data = [[5, 4, 4, 3, 3, 3, 3, 6, 6, 3], [5, 4, 2, 5, 2, 5, 5, 2, 1, 5], [5, 8, 5, 4, 0, 6, 4, 3, 3, 2]]
data[0,0]	5
data[0,7]	6
data[-1,-6]	0
data[1,-10]	5
data[-2,-8]	2
data[:, 3]	[3, 5, 4]
data[-2,-4]	5
data[0,3]	3
data[-2,5]	5
data[2,-9]	8
data[1,3]	5
data[-1,9]	2
data[:, -1]	[3, 5, 2]

X =
119	109	98	104	119	82	35	135	47	171	104	118
115	75	143	62	161	152	109	60	154	173	100	125
68	135	96	140	101	138	141	179	94	92	33	88
66	180	135	99	139	71	144	135	126	119	113	81
67	129	99	119	123	80	69	125	59	197	119	119
111	65	106	96	145	168	72	130	119	119	31	98
162	68	119	81	130	135	119	119	84	119	119	71
99	148	119	113	122	119	213	106	185	119	102	91
61	123	134	72	119	124	162	46	105	182	119	131
72	131	137	80	154	119	119	119	119	214	82	119
119	72	132	82	117	168	146	40	115	148	119	119
119	110	125	78	110	165	176	105	100	80	82	52
67	134	97	111	119	77	69	126	119	187	101	141
48	116	119	101	101	148	183	61	116	148	103	159
176	149	107	165	125	58	119	162	132	130	119	145
72	128	113	63	132	119	96	119	119	148	122	42
X[-16, 0] => 119
X[-10, 3] => 81
X[-11] => [111, 65, 106, 96, 145, 168, 72, 130, 119, 119, 31, 98]
X[15, -3] => 148
X[-8, 10] => 119
X[-13, 11] => 81
X[-10, -5] => 119
X[:, -5] => [135, 60, 179, 135, 125, 130, 119, 106, 46, 119, 40, 105, 126, 61, 162, 119]
X[7, 4] => 122
X[-14, -10] => 96
X[-14, 11] => 88
X[:, -4] => [47, 154, 94, 126, 59, 119, 84, 185, 105, 119, 115, 100, 119, 116, 132, 119]
X[:, -12] => [119, 115, 68, 66, 67, 111, 162, 99, 61, 72, 119, 119, 67, 48, 176, 72]
X[-12, 0] => 67
X[-15, -1] => 125
X[12, 1] => 134
X[:, -7] => [82, 152, 138, 71, 80, 168, 135, 119, 124, 119, 168, 165, 77, 148, 58, 119]
X[-16, -8] => 119
X[-12] => [67, 129, 99, 119, 123, 80, 69, 125, 59, 197, 119, 119]
X[7] => [99, 148, 119, 113, 122, 119, 213, 106, 185, 119, 102, 91]
X[13, 11] => 159
X[-14, 3] => 140
X[5, -12] => 111
X[7, 1] => 148
X[13, -12] => 48
X[14] => [176, 149, 107, 165, 125, 58, 119, 162, 132, 130, 119, 145]
X[12, 6] => 69
X[7, -7] => 119
X[14, -11] => 149
X[:, 3] => [104, 62, 140, 99, 119, 96, 81, 113, 72, 80, 82, 78, 111, 101, 165, 63]
X[7, -9] => 113
X[-6, 4] => 117
X[5, -7] => 168
X[:, -3] => [171, 173, 92, 119, 197, 119, 119, 119, 182, 214, 148, 80, 187, 148, 130, 148]
X[-10, -1] => 71
X[-7, 9] => 214
X[-7, 11] => 119
X[-7, 5] => 119
X[11, 7] => 105
